In the data rows, the value 128 means zero.
How far apart are the two rows of each pair, measured in a hidden way? 0 means very close, and 40 very far. Two or three weighted sums of its numbers give each row a place; it is the straight-line distance between the places.
[135, 107, 110, 134, 143, 179, 129, 116, 111, 124, 201, 121, 108, 125, 123, 148]
[167, 112, 122, 157, 128, 142, 129, 127, 116, 111, 135, 138, 117, 148, 114, 117]: 7
[132, 141, 156, 143, 109, 105, 127, 130, 142, 126, 102, 122, 134, 145, 118, 110]
[144, 131, 137, 139, 114, 117, 133, 125, 120, 125, 108, 134, 132, 118, 122, 106]: 7
[99, 162, 150, 100, 146, 99, 131, 162, 116, 183, 136, 101, 137, 128, 145, 170]
[164, 112, 119, 129, 139, 125, 151, 124, 138, 112, 132, 118, 122, 137, 123, 115]: 37
[103, 147, 148, 115, 108, 110, 121, 116, 134, 133, 110, 118, 139, 116, 134, 119]
[138, 113, 120, 167, 112, 135, 142, 126, 131, 110, 114, 150, 121, 145, 115, 108]: 15
[127, 113, 114, 121, 153, 134, 120, 141, 120, 116, 151, 108, 118, 139, 132, 141]
[108, 119, 128, 130, 89, 190, 97, 96, 116, 111, 120, 174, 124, 108, 107, 105]: 7
[110, 121, 122, 115, 123, 133, 105, 127, 120, 120, 148, 118, 120, 122, 126, 149]
[136, 110, 108, 116, 187, 140, 116, 149, 117, 124, 147, 107, 118, 131, 129, 147]: 16
[132, 150, 148, 119, 161, 95, 149, 180, 126, 154, 112, 101, 138, 125, 142, 143]
[167, 109, 117, 167, 140, 150, 164, 147, 115, 107, 158, 125, 109, 155, 113, 129]: 9
[103, 131, 140, 123, 104, 119, 116, 114, 134, 119, 115, 118, 134, 123, 127, 115]
[109, 139, 146, 117, 107, 102, 135, 140, 139, 121, 125, 110, 130, 140, 137, 127]: 8
[107, 128, 126, 111, 111, 106, 112, 141, 154, 118, 109, 118, 138, 141, 147, 128]
[109, 128, 139, 112, 138, 100, 151, 197, 146, 117, 150, 106, 121, 186, 142, 135]: 12
[184, 107, 112, 157, 138, 120, 222, 151, 135, 109, 150, 113, 110, 162, 123, 120]
[114, 115, 118, 137, 109, 127, 139, 138, 130, 110, 143, 136, 122, 141, 139, 116]: 32
[100, 125, 126, 123, 92, 122, 120, 116, 134, 108, 109, 145, 128, 131, 127, 106]
[125, 142, 142, 120, 140, 95, 176, 211, 131, 137, 118, 104, 131, 132, 147, 141]: 11
[117, 112, 107, 120, 123, 144, 122, 113, 123, 111, 142, 133, 120, 124, 138, 127]
[111, 141, 141, 136, 103, 116, 107, 118, 140, 121, 105, 135, 142, 119, 124, 114]: 8
[119, 109, 115, 127, 112, 151, 140, 132, 132, 113, 182, 126, 105, 153, 125, 140]
[148, 121, 119, 143, 118, 123, 130, 127, 116, 120, 110, 134, 130, 119, 131, 122]: 9
[108, 147, 145, 117, 123, 138, 97, 108, 108, 154, 114, 130, 140, 106, 117, 136]
[158, 113, 108, 153, 125, 129, 155, 111, 114, 111, 113, 150, 128, 111, 130, 105]: 26
[141, 106, 114, 151, 132, 181, 131, 128, 119, 118, 171, 134, 109, 138, 111, 141]
[96, 142, 122, 119, 86, 126, 104, 99, 129, 130, 93, 201, 154, 103, 134, 106]: 3
[111, 118, 110, 122, 106, 162, 102, 97, 110, 118, 117, 180, 134, 100, 126, 113]
[128, 117, 119, 120, 161, 142, 114, 126, 112, 125, 158, 112, 123, 121, 128, 144]: 2
[108, 131, 133, 103, 157, 108, 112, 188, 125, 142, 154, 97, 123, 138, 148, 164]
[176, 109, 119, 158, 159, 165, 138, 136, 114, 112, 164, 131, 109, 139, 110, 129]: 11
[135, 112, 120, 145, 135, 150, 138, 133, 132, 120, 166, 122, 111, 141, 117, 134]
[107, 131, 133, 106, 123, 110, 108, 133, 140, 133, 112, 106, 134, 126, 141, 140]: 4
[99, 149, 124, 105, 110, 117, 104, 105, 115, 152, 99, 133, 158, 96, 134, 129]
[116, 125, 128, 107, 131, 122, 115, 143, 142, 146, 132, 113, 120, 140, 129, 144]: 17
[170, 106, 107, 152, 156, 147, 159, 115, 130, 106, 150, 122, 114, 131, 123, 119]
[123, 113, 113, 116, 109, 142, 111, 106, 121, 110, 137, 133, 120, 116, 130, 122]: 5
[134, 103, 98, 167, 108, 172, 180, 105, 132, 108, 151, 169, 110, 128, 127, 108]
[95, 154, 161, 104, 110, 100, 118, 137, 141, 142, 118, 112, 137, 135, 139, 134]: 15
[101, 139, 131, 105, 103, 103, 108, 145, 144, 125, 111, 112, 139, 127, 156, 130]
[132, 115, 118, 112, 172, 112, 170, 199, 141, 130, 158, 105, 116, 148, 144, 151]: 20
[134, 120, 132, 136, 110, 120, 136, 138, 130, 118, 108, 139, 125, 133, 115, 115]
[124, 115, 117, 120, 153, 152, 104, 117, 116, 124, 157, 116, 120, 117, 121, 138]: 10
[99, 155, 157, 123, 101, 109, 110, 120, 143, 130, 106, 121, 142, 123, 130, 119]
[117, 136, 133, 121, 113, 119, 116, 118, 112, 132, 106, 127, 137, 106, 130, 127]: 3
[141, 148, 145, 114, 131, 100, 122, 146, 136, 139, 102, 101, 135, 122, 128, 131]
[131, 117, 123, 140, 121, 150, 117, 118, 126, 127, 137, 126, 120, 117, 120, 136]: 16
[133, 145, 154, 132, 108, 111, 115, 119, 134, 134, 97, 128, 143, 130, 113, 115]
[114, 136, 124, 124, 109, 128, 111, 100, 117, 145, 99, 163, 156, 100, 125, 116]: 6
[95, 255, 187, 101, 103, 95, 102, 116, 132, 233, 93, 109, 179, 102, 127, 140]
[93, 183, 174, 99, 119, 90, 124, 176, 137, 160, 117, 102, 143, 124, 157, 135]: 24
[100, 149, 147, 95, 114, 95, 115, 139, 152, 137, 117, 104, 136, 135, 153, 139]
[110, 128, 130, 132, 114, 115, 137, 125, 119, 119, 124, 130, 134, 123, 137, 122]: 16
[218, 106, 110, 155, 168, 132, 170, 167, 125, 108, 132, 122, 114, 138, 115, 122]
[129, 120, 123, 123, 135, 132, 109, 113, 128, 132, 119, 123, 130, 119, 113, 131]: 24
[139, 108, 112, 115, 156, 150, 123, 126, 140, 123, 144, 117, 114, 135, 119, 147]
[164, 106, 109, 145, 144, 161, 125, 107, 125, 108, 139, 135, 119, 133, 115, 114]: 22
[103, 150, 155, 118, 99, 105, 109, 117, 138, 127, 106, 120, 141, 122, 132, 117]
[109, 193, 174, 115, 98, 101, 98, 105, 136, 147, 92, 115, 164, 110, 128, 124]: 9
[165, 116, 129, 159, 131, 139, 120, 115, 125, 114, 105, 143, 126, 124, 108, 117]
[148, 108, 112, 152, 121, 178, 118, 118, 124, 119, 144, 142, 112, 124, 111, 120]: 3
[199, 106, 107, 163, 191, 123, 255, 149, 119, 110, 156, 112, 111, 135, 130, 126]
[123, 113, 110, 137, 135, 120, 162, 140, 126, 109, 131, 139, 126, 131, 145, 112]: 25
[134, 110, 114, 172, 98, 164, 115, 103, 122, 105, 110, 184, 120, 137, 110, 101]
[89, 255, 186, 87, 157, 85, 112, 151, 117, 255, 119, 95, 158, 116, 165, 194]: 8
[136, 108, 105, 144, 127, 146, 148, 101, 123, 108, 135, 166, 122, 121, 130, 104]
[159, 104, 105, 145, 139, 163, 141, 99, 126, 104, 178, 140, 110, 133, 124, 101]: 18
[113, 165, 165, 105, 142, 90, 143, 210, 128, 164, 117, 98, 136, 140, 151, 161]
[133, 115, 116, 139, 105, 133, 125, 114, 117, 112, 110, 144, 126, 126, 124, 110]: 18
[122, 124, 130, 147, 111, 176, 101, 106, 101, 126, 121, 174, 126, 106, 110, 119]
[187, 116, 118, 141, 150, 124, 130, 145, 120, 121, 111, 123, 128, 120, 118, 119]: 39
[120, 115, 124, 136, 111, 147, 113, 118, 137, 126, 137, 138, 117, 131, 116, 135]
[190, 106, 111, 166, 155, 147, 182, 115, 125, 107, 160, 136, 108, 158, 115, 109]: 21
[115, 118, 125, 103, 147, 113, 125, 144, 142, 129, 164, 101, 118, 173, 142, 151]
[117, 125, 127, 106, 134, 108, 121, 138, 148, 132, 126, 106, 129, 151, 140, 143]: 9
[206, 108, 111, 165, 210, 127, 196, 203, 117, 115, 141, 106, 115, 134, 127, 130]
[104, 129, 141, 109, 123, 102, 138, 143, 138, 125, 140, 104, 125, 134, 142, 130]: 19
[106, 139, 138, 100, 117, 106, 103, 130, 140, 133, 110, 108, 140, 120, 141, 136]
[97, 125, 118, 112, 93, 170, 98, 100, 113, 130, 111, 171, 128, 99, 124, 122]: 18
[101, 167, 162, 110, 106, 107, 103, 115, 136, 178, 97, 125, 156, 115, 120, 134]
[109, 161, 142, 122, 119, 114, 108, 110, 115, 165, 104, 128, 151, 111, 129, 130]: 4
[102, 165, 144, 97, 172, 103, 110, 134, 122, 195, 119, 101, 144, 117, 137, 161]
[121, 128, 125, 120, 164, 120, 126, 120, 111, 150, 143, 112, 129, 118, 135, 139]: 10
[157, 112, 111, 144, 118, 160, 115, 99, 117, 114, 110, 154, 124, 106, 112, 108]
[202, 108, 110, 155, 158, 127, 157, 159, 130, 111, 115, 119, 121, 136, 117, 116]: 13
[108, 141, 125, 103, 147, 133, 105, 107, 104, 163, 120, 118, 146, 102, 129, 146]
[131, 140, 142, 118, 142, 101, 135, 166, 128, 143, 115, 108, 133, 141, 131, 131]: 10
[100, 144, 149, 94, 106, 103, 103, 121, 144, 140, 119, 107, 137, 127, 142, 143]
[95, 218, 167, 92, 135, 98, 101, 135, 114, 255, 106, 99, 157, 101, 141, 166]: 36
[136, 109, 116, 133, 123, 146, 126, 106, 129, 107, 138, 151, 119, 138, 119, 115]
[124, 112, 117, 114, 117, 145, 115, 114, 145, 126, 123, 137, 119, 132, 120, 125]: 9
[137, 118, 116, 144, 106, 118, 130, 133, 138, 113, 105, 132, 125, 135, 124, 109]
[143, 109, 112, 168, 108, 182, 116, 110, 127, 116, 129, 157, 119, 120, 112, 112]: 19
[138, 112, 112, 132, 182, 156, 108, 132, 107, 119, 166, 118, 119, 123, 124, 149]
[170, 106, 110, 141, 148, 154, 125, 107, 133, 110, 137, 152, 119, 145, 113, 114]: 23
[112, 124, 121, 134, 100, 119, 125, 113, 128, 113, 106, 173, 140, 119, 138, 104]
[123, 120, 128, 144, 113, 155, 111, 120, 133, 130, 135, 127, 118, 130, 115, 137]: 7
[107, 123, 121, 138, 97, 144, 112, 105, 116, 113, 111, 172, 135, 106, 128, 104]
[129, 107, 109, 138, 123, 181, 130, 124, 121, 114, 171, 128, 107, 144, 118, 128]: 10
[162, 110, 112, 139, 165, 136, 139, 130, 113, 117, 134, 114, 117, 121, 123, 121]
[108, 121, 120, 103, 109, 116, 111, 113, 145, 119, 118, 118, 131, 122, 141, 122]: 16
[129, 119, 117, 117, 144, 124, 114, 128, 118, 117, 128, 112, 126, 130, 135, 141]
[103, 130, 125, 109, 114, 123, 108, 122, 117, 129, 132, 120, 133, 117, 143, 146]: 6
[99, 156, 157, 91, 113, 100, 101, 125, 149, 148, 114, 102, 145, 123, 143, 145]
[120, 108, 103, 160, 106, 169, 145, 111, 118, 112, 136, 176, 117, 118, 131, 110]: 23
[136, 138, 136, 128, 121, 105, 131, 128, 127, 131, 103, 113, 139, 118, 134, 117]
[142, 107, 102, 141, 121, 168, 137, 97, 121, 105, 131, 212, 122, 111, 127, 99]: 26
[120, 123, 125, 112, 147, 118, 121, 176, 122, 129, 147, 104, 120, 130, 136, 157]
[99, 152, 149, 106, 117, 105, 121, 131, 121, 146, 124, 114, 137, 123, 143, 140]: 20
[113, 126, 125, 112, 142, 132, 105, 127, 111, 132, 153, 108, 123, 123, 131, 155]
[110, 136, 140, 118, 118, 101, 144, 145, 147, 120, 107, 112, 138, 141, 136, 119]: 16
[119, 127, 131, 127, 127, 138, 106, 109, 129, 137, 108, 132, 137, 125, 110, 126]
[126, 135, 145, 141, 116, 117, 115, 122, 126, 123, 102, 129, 133, 135, 114, 112]: 5
[118, 131, 140, 115, 148, 95, 201, 200, 152, 120, 128, 103, 125, 159, 142, 135]
[160, 112, 118, 139, 154, 129, 140, 142, 134, 117, 128, 122, 118, 152, 116, 132]: 17
[103, 130, 132, 104, 109, 131, 100, 104, 126, 130, 122, 122, 136, 109, 128, 134]
[139, 104, 99, 161, 106, 177, 162, 109, 126, 109, 164, 167, 109, 132, 126, 114]: 6
[130, 110, 117, 131, 135, 160, 119, 103, 121, 113, 148, 132, 118, 124, 116, 114]
[141, 121, 124, 155, 109, 126, 142, 109, 119, 117, 105, 162, 131, 117, 118, 111]: 3
[117, 133, 119, 125, 122, 126, 125, 103, 112, 146, 110, 145, 146, 103, 129, 116]
[122, 116, 120, 122, 118, 152, 107, 109, 125, 121, 128, 136, 124, 135, 115, 122]: 11
[180, 106, 114, 162, 137, 155, 162, 120, 125, 105, 163, 132, 105, 178, 111, 116]
[139, 108, 117, 111, 179, 125, 158, 188, 150, 133, 165, 109, 110, 162, 123, 151]: 34
[127, 113, 114, 122, 149, 133, 129, 161, 120, 118, 172, 115, 116, 141, 137, 148]
[157, 115, 122, 136, 146, 112, 186, 152, 131, 120, 123, 118, 125, 148, 131, 123]: 15
[155, 119, 125, 136, 167, 137, 115, 147, 107, 126, 136, 115, 119, 133, 122, 152]
[113, 143, 145, 105, 142, 94, 147, 143, 141, 144, 123, 101, 127, 138, 142, 140]: 19
[122, 107, 105, 141, 120, 190, 128, 109, 118, 115, 178, 130, 107, 135, 125, 127]
[106, 116, 117, 137, 88, 136, 123, 102, 131, 106, 108, 196, 133, 114, 135, 99]: 11
[109, 129, 133, 100, 128, 115, 106, 126, 139, 133, 140, 101, 125, 131, 139, 155]
[112, 135, 138, 102, 115, 107, 107, 131, 157, 128, 116, 111, 136, 131, 145, 134]: 7
[105, 130, 127, 103, 108, 127, 100, 102, 127, 132, 120, 123, 136, 110, 132, 131]
[119, 112, 110, 135, 104, 217, 102, 105, 102, 119, 148, 168, 114, 104, 119, 131]: 25
[102, 156, 153, 108, 104, 102, 118, 139, 131, 141, 114, 111, 140, 116, 141, 131]
[99, 202, 185, 114, 109, 88, 121, 186, 158, 144, 102, 103, 150, 145, 144, 122]: 11
[141, 109, 119, 120, 169, 136, 145, 147, 138, 130, 169, 112, 114, 137, 123, 139]
[96, 185, 177, 103, 115, 92, 128, 163, 145, 146, 108, 107, 144, 137, 142, 131]: 3
[161, 114, 123, 155, 127, 133, 139, 131, 125, 112, 120, 138, 120, 144, 115, 115]
[108, 117, 116, 111, 124, 142, 102, 115, 117, 119, 134, 131, 125, 111, 129, 135]: 10
[133, 139, 146, 123, 138, 95, 145, 189, 134, 141, 111, 106, 135, 141, 135, 129]
[169, 105, 106, 130, 220, 152, 187, 107, 118, 112, 231, 122, 109, 132, 124, 116]: 11
[112, 138, 142, 101, 128, 110, 100, 120, 125, 154, 117, 107, 139, 114, 137, 152]
[143, 115, 116, 133, 128, 111, 170, 147, 134, 113, 114, 125, 123, 135, 132, 110]: 23
[176, 104, 103, 177, 106, 149, 181, 105, 124, 104, 123, 214, 116, 128, 122, 99]
[119, 115, 122, 140, 119, 113, 186, 133, 155, 107, 133, 129, 120, 156, 129, 110]: 8
[139, 111, 113, 187, 96, 113, 223, 133, 150, 104, 102, 192, 122, 162, 129, 95]
[199, 108, 112, 169, 183, 140, 157, 162, 117, 111, 129, 118, 117, 136, 117, 118]: 11
[127, 114, 125, 128, 120, 128, 129, 132, 156, 123, 126, 113, 118, 140, 121, 127]
[108, 137, 139, 122, 116, 106, 121, 139, 134, 122, 115, 113, 134, 129, 137, 125]: 12
[140, 115, 111, 143, 111, 144, 111, 103, 120, 110, 104, 161, 126, 109, 118, 107]
[106, 113, 109, 124, 92, 135, 115, 107, 141, 106, 113, 160, 125, 123, 137, 110]: 8
[149, 121, 117, 141, 153, 113, 164, 159, 113, 124, 121, 129, 128, 120, 140, 125]
[152, 124, 114, 158, 118, 143, 108, 99, 107, 118, 100, 144, 138, 96, 119, 111]: 12
[160, 105, 108, 147, 139, 164, 156, 139, 120, 116, 202, 122, 104, 131, 125, 138]
[127, 125, 134, 114, 116, 121, 116, 117, 136, 120, 141, 109, 122, 133, 128, 125]: 4
[141, 111, 113, 143, 126, 138, 143, 117, 117, 110, 126, 130, 118, 126, 126, 115]
[191, 108, 108, 159, 153, 130, 154, 139, 121, 113, 122, 122, 118, 127, 121, 114]: 9
[112, 117, 126, 131, 95, 128, 123, 108, 148, 109, 129, 136, 120, 153, 125, 109]
[128, 113, 120, 148, 131, 132, 157, 119, 128, 111, 157, 122, 116, 133, 131, 111]: 5
[151, 106, 105, 164, 120, 169, 137, 124, 124, 110, 155, 143, 106, 139, 122, 125]
[211, 106, 113, 164, 227, 148, 246, 137, 120, 110, 195, 115, 104, 163, 114, 121]: 11
[164, 110, 115, 176, 115, 148, 140, 118, 123, 106, 119, 167, 116, 134, 111, 105]
[102, 115, 106, 122, 88, 154, 103, 96, 124, 107, 104, 225, 135, 99, 136, 100]: 13
[133, 113, 120, 112, 143, 139, 119, 122, 139, 135, 139, 114, 117, 128, 117, 141]
[168, 118, 126, 146, 145, 121, 126, 138, 118, 122, 113, 120, 129, 132, 117, 123]: 18
[106, 124, 129, 105, 125, 117, 107, 116, 142, 124, 130, 110, 125, 137, 133, 142]
[104, 123, 124, 105, 90, 128, 102, 99, 151, 118, 104, 145, 137, 123, 129, 112]: 12
[150, 111, 119, 164, 100, 152, 129, 110, 125, 106, 117, 197, 118, 136, 112, 106]
[128, 153, 153, 115, 141, 96, 139, 194, 124, 155, 111, 103, 137, 129, 139, 147]: 6
[149, 135, 134, 137, 126, 106, 131, 132, 130, 127, 101, 122, 141, 124, 125, 120]
[105, 130, 131, 98, 124, 124, 101, 108, 131, 140, 126, 115, 132, 113, 133, 140]: 8
[126, 112, 115, 119, 123, 129, 149, 148, 139, 117, 138, 122, 116, 134, 130, 131]
[135, 110, 112, 142, 141, 167, 119, 134, 123, 123, 160, 129, 110, 127, 117, 140]: 24
[113, 129, 129, 119, 86, 139, 95, 96, 128, 114, 95, 198, 143, 108, 117, 102]
[120, 125, 140, 133, 109, 123, 127, 121, 130, 121, 118, 133, 125, 137, 118, 122]: 6
[117, 115, 116, 114, 130, 148, 111, 114, 132, 128, 141, 126, 116, 123, 118, 133]
[103, 157, 143, 105, 115, 125, 98, 105, 113, 154, 110, 122, 142, 109, 123, 143]: 15
[110, 124, 133, 122, 126, 107, 152, 156, 146, 114, 128, 119, 126, 149, 134, 118]
[104, 142, 141, 125, 106, 107, 118, 146, 137, 116, 104, 118, 138, 137, 133, 119]: 5
[107, 120, 124, 113, 132, 139, 102, 145, 113, 119, 155, 111, 118, 133, 124, 161]
[100, 136, 128, 103, 116, 127, 101, 114, 117, 134, 123, 116, 135, 110, 140, 150]: 12
[143, 115, 123, 164, 100, 142, 125, 119, 122, 108, 116, 144, 118, 139, 113, 109]
[115, 116, 123, 106, 142, 133, 116, 139, 126, 125, 155, 113, 119, 139, 128, 156]: 14
[184, 111, 115, 153, 186, 126, 152, 159, 119, 117, 128, 110, 121, 130, 119, 128]
[128, 146, 150, 117, 139, 104, 118, 126, 137, 133, 106, 109, 135, 140, 121, 128]: 8
[121, 125, 123, 124, 127, 135, 110, 107, 120, 131, 113, 149, 138, 111, 117, 123]
[123, 132, 132, 128, 151, 124, 121, 126, 119, 152, 120, 115, 138, 120, 122, 138]: 11
[129, 126, 130, 119, 143, 133, 113, 116, 120, 149, 123, 126, 135, 111, 116, 134]
[177, 109, 113, 147, 161, 129, 153, 123, 140, 112, 127, 114, 115, 142, 116, 112]: 23
[125, 110, 115, 128, 145, 158, 129, 138, 120, 130, 193, 112, 108, 128, 122, 152]
[174, 105, 102, 149, 149, 155, 163, 106, 122, 105, 160, 137, 114, 121, 125, 110]: 20
[119, 123, 128, 128, 119, 109, 149, 129, 137, 116, 137, 116, 126, 138, 139, 116]
[142, 107, 105, 157, 119, 156, 148, 102, 119, 105, 135, 176, 120, 122, 129, 103]: 16
[156, 113, 113, 188, 110, 150, 128, 110, 112, 109, 108, 194, 122, 122, 117, 104]
[146, 125, 138, 155, 112, 122, 121, 120, 139, 118, 99, 133, 131, 134, 111, 107]: 22
[91, 255, 197, 94, 115, 89, 108, 134, 138, 255, 103, 102, 165, 124, 140, 159]
[168, 107, 116, 173, 137, 192, 126, 104, 110, 110, 158, 153, 107, 132, 105, 113]: 19
[105, 129, 139, 110, 121, 120, 133, 158, 133, 158, 160, 106, 116, 138, 134, 162]
[118, 112, 115, 157, 99, 123, 159, 118, 137, 104, 123, 155, 124, 142, 139, 105]: 3
